Rows are one point carried round by a steady rotation, each followed by how many ticks it has turned.
The counts run from 0 to 156.
[163 147 142  86 100 149 133 117  94 154 174 108 143 125 135 157 165  44
 116 102 149 119 166 139 106 125 147 146  98 146 150 116] : 45
[109 140 136 131 122 143 122 161 130  88 142  86 120 123 169 119 167  96
 157 118  44 128 150 141 117 119 190 164 125 123 124 105] : 22
[105 142 109 102  74  99 113 160  65 103 145 118 137 135 165 101 193  95
 139 128 105 117 152 128 123 130 169  97  92 136 138 124] : 65
[149 130 103 113  77 134  89 161  39 113 152 148 151 109 105 122 167 123
 127 141 110 149 139 151 128 122 133  87 104 114 135 138] : 150
[153 100 125 111 135 178 115 125 164 119 155 147 108 170 120 100 169  90
 138 124 100 122 130 111 135 142 138 174  83 151 108 143] : 0
[133 117 125 101  89 140 137 145  98 157 113 123 149  97 144 138 128  56
 126  77  96 107 154 153 110 123 148 159  88 133 128  87] : 44
[178 103 150 140 102 142  96 153 125 108 115 149 119 129 132 148 166  64
 101 119 161 141 112  61  90 145 174 135 106 113 147 137] : 8
[180 117 128 106 114 164 122 133 141 114 177 136 129 155 128  95 181  72
 118 140 153 150 146 108 107 120 102 165  77 145 123 137] : 88
[154 106 112 121  98 171  93 158  85 139  97 156 108 112 115 172 148  85
 102  90 125 119 102 111 117 131 172 129 105 115 129 135] : 123
[166 145 138 144  99 157  81 146 183 110 107 110  82 140 148 130 158 136
 119 142 110 153 115  86 105 111 179 163 101 106 111 131] : 11
[152 102 131 114 144 161 100 144 153  91 166 136 104 150  93 113 165  95
 135 132  92 139 128 137 107 172 159 144 112 146 121 163] : 115
[153 163 122  88 101 147 106 111 114 113 146 107 124 126 116 105 162 152
 153 150  60 156 160 177 139 117 134 147 104 146 116 110] : 152
[119  98 131 129 102 119  98 157 102 106  99 145 125 118 105 143 140  88
 127  79  74 113 122 149 100 175 199 123 127 104 137 127] : 28
[188 139 124 154 114 184  92 149 140 105 157  99 119 129 124 118 181 134
 129 164 126 176 130 100 115  96 146 151 122  99 110 133] : 15
[208 127 164 150 103 156 115 111 178 105 115 132 112 122 123 132 132 132
 131 131 110 186 136 108  99 119 140 185 121 117 123 137] : 10
[147 175 128 125  56 106 107 146  56 108 118 108 158 101 168 130 160 130
 129 118 116 145 144 130 122 102 150 117  97 119 134 103] : 60
[125 112 109 164  92 139  97 176 111 100  99 121 137  89 162 101 145 114
 129 105  55 147 133 119 113  96 150 164 117  81  95  95] : 17
[128 153 136  91  83 113 111 117 140 143 110  98 103 129 161 141 142  74
 105  96 121 121 148 112  87 142 183 148  92 130 145 107] : 49
[110 122 120 124 117 124 101 155 160 104 132 115  95 142 117 119 163 114
 132 114  62 127 127 131  99 169 220 131 118 120 122 142] : 27
[145 143 150 137 105 113 107 117 193  86 132 108  88 157 172 104 158 118
 129 125  97 139 133  82  94 141 170 173  98 128 129 124] : 95
[179 150 144 120  82 101  99  87 180 128 129 101 125 108 107 112 122 117
 117 114 125 172 156 157  83 156 135 165 107 104 132 133] : 52
[154 105  90 124 124 185 122 145 157 152 156 126 114 130 108  90 142  76
 110 136  80 154 158 137 110 120 124 167  93  97  89 122] : 131
[139 105 120 126  74  97 123 166 100 125 128 121 149 107 119 135 140  63
 104  86 129 149 154 132  74 172 168 111 131 101 145 123] : 139
[161 132  97 109  90 120 102 143  90 115 179 127 152 117  92  66 170 130
 118 158 107 186 155 149 119 124  94 120  99 103 110 134] : 62
[179 144 148 104  94 149 129 126  95 107 159 129 158 134 162 131 161  73
 139 120 144 120 145  91 133  99 103 170  85 158 157 116] : 87
[133 124 102 120 101 136 128 139 146 143 115 106 120 101 157 106 123  79
 124  92  57 132 158 149 110 109 157 180  94 105  98  89] : 132
[150 151 137 106 109 167  80 138 141 135  83 128  81 136 132 165 155 121
 124  92  91 121 101 105 133 130 207 152  92 139 128 134] : 122
[136 130 128  91  90 111 129 105 160 145 101 105 113 122 153 107 113  85
 122  87  88 123 155 148  92 147 152 174  88 122 120  94] : 48
[106 124 128  98  99 101 107 134 147 110 148 133 113 175 139  77 174 124
 140 123  79 124 139 130 117 180 164 125  70 146 111 134] : 69
[162  98 129 149 120 151 110 174  58  95 170 147 159 117 120 136 180  90
 146 120  93 136 126 120 140 122 128 111 129 114 125 137] : 108
[210 102 150 152 108 155 103 128 140 113 114 151 141 110  95 132 128  78
 104 118 147 158 120 100  98 142 121 150 125  97 149 140] : 9
